Some points, one per row:
(-0.94 0.47 -2.41 0.41 1.17 2.09 1.39 -0.09)
(-0.61 -0.08 0.23 0.26 0.23 1.04 0.63 -0.59)
(0.65 -0.42 1.41 1.81 -0.09 -0.82 -2.02 -0.40)
(-1.10 0.57 -0.82 0.72 -0.09 0.87 1.08 -0.82)
(0.31 -0.59 1.37 1.12 0.19 -1.25 -2.38 -0.73)
(0.99 -0.56 0.53 0.58 0.46 -0.63 -1.18 0.26)
(-0.53 0.63 -0.24 1.24 -1.93 -0.66 0.73 -0.56)
(-0.43 0.13 -1.24 1.63 0.04 0.07 -0.47 0.21)
(1.04 -0.54 1.15 0.32 -1.14 0.14 -0.26 -0.27)
(-1.49 -0.29 -0.25 2.39 -0.53 0.02 0.10 -0.62)
(-1.16 1.56 -1.71 -1.98 1.98 1.85 0.39 0.39)
(-0.57 -0.49 -0.87 2.07 -0.21 -0.90 -0.64 -0.37)
(1.57 0.59 2.21 -2.00 0.29 -0.36 -1.19 1.06)
(-0.84 -0.08 -1.04 0.90 1.95 0.86 -1.92 -0.44)
(0.06 -0.36 0.11 -1.18 -1.05 0.07 2.01 -0.09)
(0.72 0.00 -0.35 1.26 0.49 0.27 -1.13 0.20)
(-0.41 -0.68 -1.03 1.99 1.14 -0.87 -2.97 -0.47)
(0.20 -0.37 0.01 1.31 -1.32 -0.92 0.25 0.12)
(-0.02 -0.70 0.29 0.51 -0.30 -0.17 0.55 -0.69)
(0.49 0.77 -0.13 -2.78 2.08 0.69 -0.43 0.49)
(-0.62 1.24 -0.76 0.43 0.49 0.77 1.14 0.07)
(-0.13 -0.19 1.08 1.09 -1.09 -0.39 -0.30 -0.13)
(0.28 0.42 -0.86 -0.83 0.88 0.43 -0.03 0.88)
(0.89 -1.50 2.28 0.06 -1.49 -0.88 1.57 -0.76)
Here are 16 more points, each followed by its number:
(0.14 0.89 -0.78 0.58 0.35 0.61 -0.71 0.24) 0
(-0.48 0.70 -1.20 0.47 0.53 -0.10 -1.15 0.11) 1
(-0.45 -0.41 -0.73 0.85 -0.73 -0.55 0.55 -0.47) 2
(-0.10 -0.63 0.81 0.13 -0.98 -0.43 0.85 -0.65) 3
(-0.77 0.88 -1.62 -1.96 1.91 1.37 0.32 0.28) 4
(1.11 -0.13 -0.53 -0.26 -0.14 -0.36 0.15 0.35) 5
(-0.30 -0.41 0.30 0.94 -0.84 0.64 0.84 -0.66) 6
(0.66 -0.01 0.21 -0.23 0.59 -0.20 -1.28 0.43) 7
(1.06 -0.71 3.66 -1.76 -2.31 -1.00 1.02 0.69) 8
(0.07 -0.88 1.25 1.30 -0.12 -1.28 -1.09 -0.54) 9
(0.59 0.84 1.14 -2.43 -1.49 -0.26 1.45 0.38) 10
(1.19 -0.23 2.13 0.06 -0.27 -1.79 -0.72 0.59) 11
(0.56 0.81 0.15 -1.31 -0.96 -0.12 0.98 0.61) 12
(0.54 0.50 -1.20 -1.59 0.43 0.53 0.68 0.27) 13
(0.17 0.55 0.54 -1.40 -2.01 0.28 0.64 -0.15) 14
(-1.03 -0.33 0.42 1.82 -0.57 -0.32 -0.03 -0.36) 15
Which three of these numbered points are nearest to each point below, ignoring the 3 directions in which the first points spread most? Their numbers follow each, nearest first.
(-0.86 0.72 -0.34 0.29 2.18 -0.63 -2.65 0.89) > 11 15 8
(-0.52 -0.48 1.78 2.48 -1.67 -0.96 0.62 -0.18) > 15 8 11
(2.00 -0.03 1.55 -2.13 -0.42 -0.93 -0.37 0.51) > 13 2 1
(-1.33 -0.84 -0.61 2.71 -0.25 0.57 0.35 -0.47) > 6 15 9
(1.24 -0.31 0.40 0.35 -0.18 -0.80 0.04 -0.07) > 5 13 7
(0.43 -0.15 1.50 -0.52 0.83 -0.13 -1.07 0.74) > 15 8 9
(-0.35 0.07 0.75 0.84 -1.33 -1.13 0.46 -0.35) > 1 10 11
(0.62 -0.79 0.28 0.92 1.24 -1.01 -2.13 -0.16) > 9 3 4
